Where one turn sends some rows of the set: a few examples, then the rows asked
difig: [-15,14,-3,21,8,18,15,25,-3,-12,-2,3,0,-7,1,11,-24,5,-4]
tur: [24,-21,-2,1,0,3,11,0,-2,13,7,5,-16,16,21,4,4,-23,-1]
Kuv: [10,-28,14,-3,19,-2,18,-5,-4,13,7,0,-7,-12,7,-5,7,-5,7]
kasa: [-8,10,-5,17,3,8,11,16,-6,-19,-8,-21,-10,-14,-7,16,-3,-13,-17]
mufi: [-18,17,9,24,7,13,3,3,-4,-4,-4,24,0,-8,18,7,-16,16,-8]
munan: [18,-31,-9,-17,3,3,-2,18,-17,11,10,-16,-1,-4,10,-1,10,-10,5]
liba: [10,-33,4,-13,15,0,7,9,-15,12,9,-13,1,-15,5,-6,9,-2,7]
Vulaf: [17,-22,11,4,12,0,20,-8,2,14,6,7,-15,3,15,0,3,-16,3]
fab: [-16,13,-20,25,-2,9,20,12,0,-5,4,1,-5,5,-10,19,-10,8,-9]
Mitoz: [-6,8,5,12,0,10,5,21,-6,-21,-14,-17,-7,-13,-4,11,-9,-20,-17]
vukiz: [11,-12,7,-25,1,18,-15,8,13,12,13,13,-2,13,14,-17,-2,-15,-3]
Tose: [-6,-25,-4,-11,-6,-9,-17,-2,3,11,5,4,-21,14,32,-6,17,-5,4]
lup: [-14,20,-15,27,-8,7,2,-2,-5,1,2,20,-5,12,14,19,-5,14,-12]
kem: [5,-9,-13,-15,19,22,-5,12,8,6,28,-1,-1,-3,18,-12,6,6,2]
mevig: [-11,8,-7,15,-1,0,14,8,-3,-15,-7,-21,-11,-9,-17,16,3,-12,-19]
Litun: [-18,5,-7,-10,-27,-9,-28,4,-18,6,-6,10,11,9,-9,5,3,13,-6]
Ropar: [11,-10,-2,-21,11,26,-13,17,8,6,20,5,0,3,24,-15,-2,-7,1]
mabe: [-14,-2,15,-7,-15,7,-6,25,-9,-4,-18,5,12,1,-22,1,-23,-10,-8]
vedem: [-21,7,24,6,4,10,-9,11,-13,-4,-12,19,13,-18,7,-2,-19,14,-5]
pofel: [-22,3,14,-11,-13,-2,-29,9,-19,0,-12,13,16,-7,-5,-7,-9,15,-1]
Tiner: [-14,14,-22,8,-24,-5,-17,-3,-13,5,1,14,0,19,3,14,5,15,-8]
Dad: [-14,6,15,5,1,18,2,30,-6,-13,-13,4,8,-9,-6,3,-31,-5,-4]
zate: [-10,4,0,9,-9,-5,10,5,-2,-12,-13,-16,-10,-3,-23,14,5,-19,-20]
fifub: [-21,0,15,-11,-14,1,-23,13,-21,2,-15,12,19,-10,-9,-3,-9,12,-8]
sutok: [-9,-27,2,-15,4,-3,-20,8,-2,6,5,-3,-14,-4,33,-13,13,1,11]
minad: [-18,2,-8,-9,-28,-4,-23,10,-21,8,-9,8,15,8,-14,8,4,9,-15]
Kini: [-16,5,-18,11,-17,-2,11,7,-3,2,-1,1,-2,15,-27,19,-2,2,-13]
Filap: [-15,23,-16,23,-8,3,-6,-4,-5,0,5,20,-6,11,19,15,-5,18,-5]
nagi: [-11,-22,1,-2,11,-7,-5,-7,8,8,9,5,-23,0,34,-9,14,5,9]
desa: [1,-11,-13,-12,18,11,3,-3,12,13,30,1,-4,0,4,-10,15,11,0]
zegom: [-12,-25,4,-8,13,-4,-10,1,2,6,8,0,-17,-8,35,-12,12,6,11]
dom: [-7,5,12,5,-6,6,0,19,-5,-18,-19,-14,-6,-9,-11,9,-9,-26,-19]
nar: [25,-25,-12,-9,-6,5,0,14,-13,12,8,-7,-9,13,18,4,7,-20,1]
Mok: [-17,21,8,21,6,8,-5,0,-5,-5,-2,23,-1,-4,22,4,-17,19,0]
Veb: [-9,-23,-3,-4,2,-10,-9,-9,8,10,8,7,-25,9,32,-6,17,-1,6]
fabo: [-21,10,22,5,3,6,-17,8,-11,-6,-10,19,10,-14,11,-6,-18,16,2]
difid: [-8,3,9,4,-12,-2,4,10,-3,-13,-19,-14,-7,-3,-20,11,-2,-25,-22]
luf: [-13,12,-23,10,-26,-1,-9,1,-14,7,-1,12,2,19,-1,18,5,10,-16]
pel: [-16,-2,-2,-3,-24,-2,-1,12,-6,3,-13,4,7,13,-34,10,-8,-6,-13]
som: [7,-15,7,-23,0,7,-7,-7,17,18,15,16,-5,16,0,-17,7,-11,-6]
pasi: [-7,-27,-1,-18,-5,-6,-23,6,-1,8,4,0,-16,6,32,-11,14,-5,6]
pemes: [1,-14,-4,-17,8,4,2,-13,17,20,22,10,-7,10,-4,-12,16,3,-3]

munan goes to nar
Mok goes to fabo
kem goes to Ropar
Where do these go?
pasi goes to Tose
Kini goes to fab
kasa goes to Mitoz
fifub goes to minad

